One hidden turn or mirror swaps the rows below in pairs. Which row is each named row swapped with?
The rows were stretched afterwards, more along some directions than others.
vad: [3.169,0.063,0.269,3.117,-1.247,1.749,-1.515,0.389,-0.070,-0.233,2.089,-2.723,1.651,1.900,0.317,0.399,-1.254]
gof: [3.104,0.319,-0.040,3.215,-1.202,1.757,-1.560,0.463,0.097,-0.294,2.277,-2.136,1.482,1.787,0.053,0.228,-1.096]
vog: [0.903,-0.365,1.725,0.997,-1.044,0.576,-0.404,-1.437,1.103,-0.149,0.799,-4.691,0.996,1.357,1.133,1.217,-1.706]
Guz: [-2.162,2.588,0.912,-0.560,-0.975,0.196,1.591,-2.460,1.955,0.050,1.269,-0.133,-0.149,-1.320,0.046,-0.941,-1.249]
zut: [3.167,-0.367,-0.290,3.594,-0.901,2.028,-1.175,0.840,-0.215,-0.367,2.423,-2.356,1.737,1.662,0.143,0.051,-1.258]
pem: [0.498,-1.094,1.770,1.891,-1.713,1.091,-2.135,-1.742,0.627,1.491,0.231,-4.380,-0.470,1.794,1.647,1.212,-1.139]
vudaz: [-2.565,-0.746,-1.485,0.435,0.697,0.870,-2.396,-2.708,-0.357,2.791,-0.577,-4.154,-2.005,-0.099,2.327,-2.605,1.496]
zof: [-2.121,1.714,-0.498,-0.595,0.054,1.309,-1.449,-2.414,0.396,0.962,1.392,1.358,-2.693,0.343,-0.134,-1.351,-0.072]
gido: [-2.372,1.951,0.801,-0.199,-1.101,0.326,1.173,-2.564,0.813,0.560,0.669,-1.861,-0.569,-2.019,0.039,-2.235,-1.482]
pud: [-1.713,0.289,-0.849,0.084,0.511,-0.062,-2.411,-3.178,0.032,2.324,-1.127,-5.438,0.254,1.554,1.688,-0.716,1.020]
tokom: [-1.463,2.327,-0.886,-1.020,0.870,-0.966,-2.207,-3.166,0.634,1.357,-0.878,-4.701,1.041,1.396,0.820,0.069,0.885]
zevuk: [2.884,0.928,-2.105,4.420,-0.177,1.696,-0.913,-0.742,0.103,-0.293,1.171,-5.436,3.073,1.135,0.516,-0.782,0.252]
Sitiv: [-0.269,-0.509,-1.580,2.335,1.053,0.289,0.314,-0.520,1.464,-0.873,0.935,-3.632,2.184,0.675,1.745,0.684,1.816]
Bov: [2.819,-1.019,0.213,3.377,-0.644,2.067,-0.826,0.954,-0.379,-0.700,2.454,-1.563,1.292,1.041,0.010,-0.012,-1.145]
ribid: [-2.978,-0.136,-2.018,0.048,1.175,0.775,-2.128,-2.580,-0.052,2.560,-0.365,-4.118,-1.799,-0.176,2.197,-2.850,1.476]
Doru: [-2.466,-0.100,-2.356,0.652,1.156,1.494,-2.227,-2.900,0.187,2.477,-0.434,-4.422,-2.194,-0.214,2.426,-2.399,1.467]
gerif: [-2.357,0.559,-1.218,-0.554,1.364,-1.036,-0.055,-1.037,1.391,-0.682,0.414,-1.784,1.112,0.130,1.327,0.274,1.743]
lod: [-0.486,5.443,-1.279,0.927,-0.934,0.753,0.586,-1.864,1.097,0.065,1.765,-0.318,1.298,-1.561,-0.992,-2.960,-0.248]
raru: [-0.669,2.408,-2.183,2.381,0.122,1.966,1.066,-0.986,0.737,-0.525,2.502,0.495,-0.181,-2.083,-0.116,-3.187,0.646]
kevo: [-0.066,3.969,-0.914,0.300,-0.191,-0.937,-1.585,-2.828,0.852,-0.052,-0.637,-3.284,2.797,1.979,-0.774,1.202,0.533]
kupa: [2.334,3.362,-2.401,3.711,-0.235,1.519,-0.380,-1.522,1.088,-0.286,1.621,-4.693,3.397,0.707,-0.056,-1.933,0.350]
tam: [-0.621,5.540,-1.899,1.679,-0.788,0.699,0.308,-1.831,0.838,0.358,1.318,-0.887,1.700,-1.690,-1.164,-3.176,0.180]
Dovi: [-0.177,5.270,-1.424,1.307,-0.911,0.624,0.630,-1.684,0.738,-0.011,1.485,-0.323,1.762,-1.605,-1.507,-2.897,-0.382]
vir: [-2.510,3.712,0.655,-0.711,-0.722,-0.285,1.309,-2.782,2.046,-0.094,0.709,-0.295,0.065,-1.696,-0.361,-0.632,-0.851]
Lodem: [-0.522,2.686,-0.836,-0.615,0.036,-0.797,-1.823,-2.373,1.047,0.300,-0.741,-4.263,1.769,2.302,0.759,0.765,0.822]
lobi: [-3.471,0.474,0.102,-2.144,1.051,-0.150,-0.888,-1.900,0.396,0.741,0.828,1.107,-2.419,-0.510,0.594,-0.696,0.570]
Tepat: [2.230,0.870,-2.409,4.347,0.426,1.367,-0.189,-0.586,0.410,-0.834,1.195,-5.306,3.607,0.453,0.632,-0.954,0.997]
Sugor: [-2.795,1.557,1.475,-0.365,-1.137,0.647,0.050,-2.370,1.183,0.840,0.843,-0.688,-2.244,-1.601,0.738,-1.300,-0.573]
ranaz: [0.833,-2.001,1.813,1.836,-1.208,1.574,-1.981,-1.382,0.021,1.353,0.447,-4.106,-1.026,1.555,1.357,1.149,-1.916]
Lakol: [-1.210,0.077,-1.448,0.567,1.556,-0.398,0.629,-0.821,1.449,-0.792,0.986,-2.026,2.092,0.353,1.392,0.223,1.761]
nov: [-2.748,0.157,-2.391,0.927,1.240,1.332,-1.782,-2.822,0.145,2.842,-0.048,-3.919,-1.637,-0.502,2.321,-3.354,2.036]
vafud: [0.531,0.682,-0.959,3.159,-0.319,2.116,0.462,0.033,-0.181,-0.563,2.374,0.572,0.270,-1.257,-0.511,-2.230,0.063]
Pubi: [-1.915,1.189,-1.224,-0.824,1.300,-0.955,0.626,-1.462,2.205,-1.110,1.144,-1.528,1.413,0.264,1.445,0.116,1.630]
tega: [-1.864,0.596,-1.536,-0.127,1.468,-0.544,0.753,-1.128,1.381,-1.177,0.385,-1.581,1.381,-0.393,1.063,0.589,1.423]
debo: [-2.527,0.572,-1.415,-0.250,0.655,0.359,-2.216,-2.964,0.050,2.804,-0.788,-5.242,-1.008,0.323,2.254,-1.835,1.325]
purak: [-0.744,1.150,-2.608,2.876,0.686,2.602,0.664,-1.082,0.391,0.062,2.469,-0.897,-0.634,-2.119,0.577,-4.085,0.944]
tuf: [0.440,-1.137,1.941,1.599,-1.582,0.749,-1.649,-0.993,1.323,0.100,1.168,-3.950,-0.475,1.691,1.855,1.552,-0.954]
Zetar: [-2.741,0.330,-0.353,-1.410,1.061,-0.611,0.273,-1.001,1.637,-0.442,1.170,-0.381,-0.216,0.039,1.613,0.501,1.324]
zigi: [-3.736,1.332,-0.380,-1.814,0.903,-0.422,-0.119,-2.221,1.923,0.155,1.211,0.708,-1.299,-0.002,1.288,-0.479,1.459]
tetuk: [-2.711,-0.037,-2.546,1.794,1.101,1.938,-0.313,-2.384,0.071,2.150,0.420,-3.299,-1.682,-1.633,1.861,-3.845,1.523]
zar: [-0.211,5.670,-1.977,1.658,-0.473,0.843,0.281,-2.273,1.099,0.295,1.320,-1.980,1.996,-1.521,-0.983,-3.348,0.206]
kepat: [-3.205,1.630,-0.189,-1.771,0.095,0.250,-1.284,-1.802,0.909,0.514,0.724,1.247,-2.681,0.114,0.862,-0.810,1.010]

Swapped with nov: Lakol
Swapped with Doru: tega
Swapped with gido: tuf
Swapped with tetuk: Sitiv

